[162  88 171 114 104 115 121 105  90 174  98  97 182 147 144 191 118 114
 148  79 167 101 132 139 157 106 142 143 128  41 117 126] 0 0 0
[143  85 162 103 126 143 136 128 126 152 155  95 211 158 132 191 133 107
 147 130 186  93 100 146 201  85 171 172 145  65 158 142] 0 1 0
[140 104 149 151 102  94 119 194 219 101 170 141 172 139 132 148  62  95
 133 120 151 129 182 149 142 126 126 137  90 201 149 100] 1 1 1
[118 104 124 116 111 132 157 146 148 161 125 141 219 157 131 167 144 162
 182 107 177  92 138 166 151  84 148 161 115 122 104 116] 0 1 1
[159  75 204 140 146  73 140 184 192  89 204 161 148 131 120 153  84  83
 115 141 187 108 145 153 184 103 131 111  90 162 152 128] 1 1 0
[144 154 109 114 185 150  91 132 133 137 129 207  76 172 106  61 113 144
 155 173  52 152 118  81 130 159 140 155 136 102 116 113] 2 2 0
[133 168 108 124 167 128  61 165  97 102 120 167 125 142 122  86 137 154
 155 156 104 161 122 123 115 160 124 127 122  72  80 119] 2 0 0
[115 162 103 121 124 163  74 179 110 125 107 151  99 160 125 126 148 187
 151 123  38 162 185 135 119 168 118 146 152  81 134 102] 2 0 1
[ 64 145 107 112  94 170 148  86 136 137 166  82 108 103 153 112 170  75
  90 132 157 100 138 151 113 128  97  82 141 186 155 158] 3 1 1
[127 132 126 105 131 150  75 169 102 130  91 139 105 151 114 123 121 182
 177 142 100 161 167 133 117 140 127 140 137 100 111 119] 2 0 1
[113 160 105 109 173 154  96 169 138  97 148 163 119 150 102 110 135 186
 128 176  88 149 162 150 137 141 139 116 162 148 141 105] 2 1 1
[ 98 169  84 138  56 142 144 101  97 127  67  49  90  66 157 130 142 107
  75  95 121 118 143 109  57 144  78 104 139 163 156 120] 3 0 1
[164  75 145 124 104 161 180 114 111 176  96 134 195 176 109 144 112 133
 161  65 139  97  94  84 143  66 123 171 138  81 118 101] 0 2 1
[ 94 174 128 142  85 133 106  52  82 130 100  85  71  60 143 117 171  83
  56 117 135 158 124 122  67 142  91 118 116 117 144 165] 3 0 0
[ 55 157  91 124  61 147 117  92  96 134  96  89  93  77 165 129 161 107
  96  65 141 166 129 147  83 153  88  85 119 150 165 116] 3 0 1
[110 171 110 105  98 158 198  66 135 148  79 101  81  59 177 102 127  73
  41  92  91 135  99 106  93 178 100 101 136 180 149 152] 3 2 1
[120 101 170 121 183 130 153 100 117 165 118  86 217 159 118 179 151 143
 140 101 209  64  94 145 215  63 174 187 136  95 137 160] 0 1 0
[152  68 183 176 106  45 110 162 148  84 163 117 118 127 106 150  86  79
 119  91 131 119 172 126  85 131 111 122  58 132  92 121] 1 0 0
[121 153 136 100 184 111  95 148 133  94 164 132 130 171 126 113 152 183
 139 196 126 138 125 135 151 133 150 125 143 119 125 126] 2 1 0
[ 85 178  95 110 110 165 143  93 113 121 126  92  94  97 163 128 149  94
  65 115 171 133 141 166 124 149 123 118 166 207 160 177] 3 1 1
[182  57 182 177 141  71 185 139 181 118 166 154 130 137 131 117  49  84
 132 126 119 118 111  98  88 137 137 132 114 135 101  98] 1 2 0
[ 46 174 108  95  88 168 149 104 140 120 150  76  80  81 149 143 188 115
  74 131 151 135 111 155 125 134  80  80 118 183 160 164] 3 1 1
[117 133 112 115 119 135 179  43 134 160  93 118  76  67 152  99 119  72
  69 115 154 143  56  53 109 134 111  89 120 165 138 145] 3 2 0
[134  66 145 119 132 116 147 134 128 151 148  93 197 149 112 202 133 153
 165 106 202  85 103 129 206  67 171 178 137 117 146 121] 0 1 0
[161  75 168 144 110 127 131 116 104 169  84  88 187 145  93 169 164 149
 158  68 172  87 134 139 130  95 137 172 101  25 107 146] 0 0 0
[121 162 109 103 143 146  81 178 149 120 151 155 119 126 103 122 158 178
 164 161  93 147 111 133 153 128 132 135 144 157 132 134] 2 1 1
[171 133 115 146 184 142 123 117 123 114 137 197  93 145 117  73 105 152
 164 175  64 132 113 127 117 156 143 137 175 119  79 121] 2 2 0
[ 78 140 130 140 130 123 148  73 106 127 140 113 116  74 143 114 156 102
 100 119 174 119 103 154 126 136 141 109 137 183 157 172] 3 1 0
[ 64 164  93 111 129 141 179  96 122 110 141  97  88  86 140 127 170 128
  75 117 134 126 130 135 149 151 125 110 123 184 142 156] 3 1 1
[170  78 192 151 133  71 147 179 188  93 163 150 155 136 128 165  57  88
 150 131 170 117 146 154 138  84 128 122 103 175 125 117] 1 1 0
[154  89  95 145  88 142 155 132  96 200  93 130 218 165 122 137 111 138
 179  77 157  91 103  76 163  74 128 188 131  82 104 113] 0 2 1
[ 80 165 100 123 144 137 154  63 108 121 147  95  98  92 163 129 155 107
  72 132 156 133 105 119 129 128 102  91 134 184 124 159] 3 1 0
[146 148  90 112 153 164 111 144 114 151 124 173 107 137 114  72 110 162
 162 155  58 166 133 105 117 125 153 135 164 149 124  92] 2 2 1
[192  49 162 161 111  86 200 157 191 123 156 159 128 138 138 117  49  79
 128 110  98 125 149 135 112 109 125 124  63 161 123  92] 1 2 1
[150 166 120 131 145 114  36 154  86 115 107 153 105 167 112 123 161 166
 132 153  79 139 137 148 111 164 107 113 140  66 102 115] 2 0 0
[ 85 163  97 133  91 179 204  73 138 132  78 123  91  73 151  92 144  81
  79 108 123 109  94 110  83 156 107 106 139 162 152 124] 3 2 1
[163 148 125 143 186 120  48 132  87 125 102 127 103 137  77 112 139 175
 169 176  81 153 148 126 140 161 134 119 116  58 126 124] 2 0 0
[160  64 159 175  90  73 116 191 178  94 141 107 137 141 130 158  71 107
 160  86 143 133 202 147  83 124 130 121  55 123  93 107] 1 0 1
[126 163 119 102 168 117  88 142 113  89 165 166 154 147 101 108 138 173
 157 204  89 141 126 111 147 143 175 139 160 111 136 121] 2 1 0
[142 151  88 146 145 105  68 162 112  89 103 152 109 160 104 110 145 157
 137 192  77 137 124 138 111 160 142 106 131  86 107 138] 2 0 0
[187 138 128 125 166 108 135 132 126 142 136 193 102 143 125  97 111 195
 150 190  81 174 100  92 127 122 138 124 176 102 107 123] 2 2 0
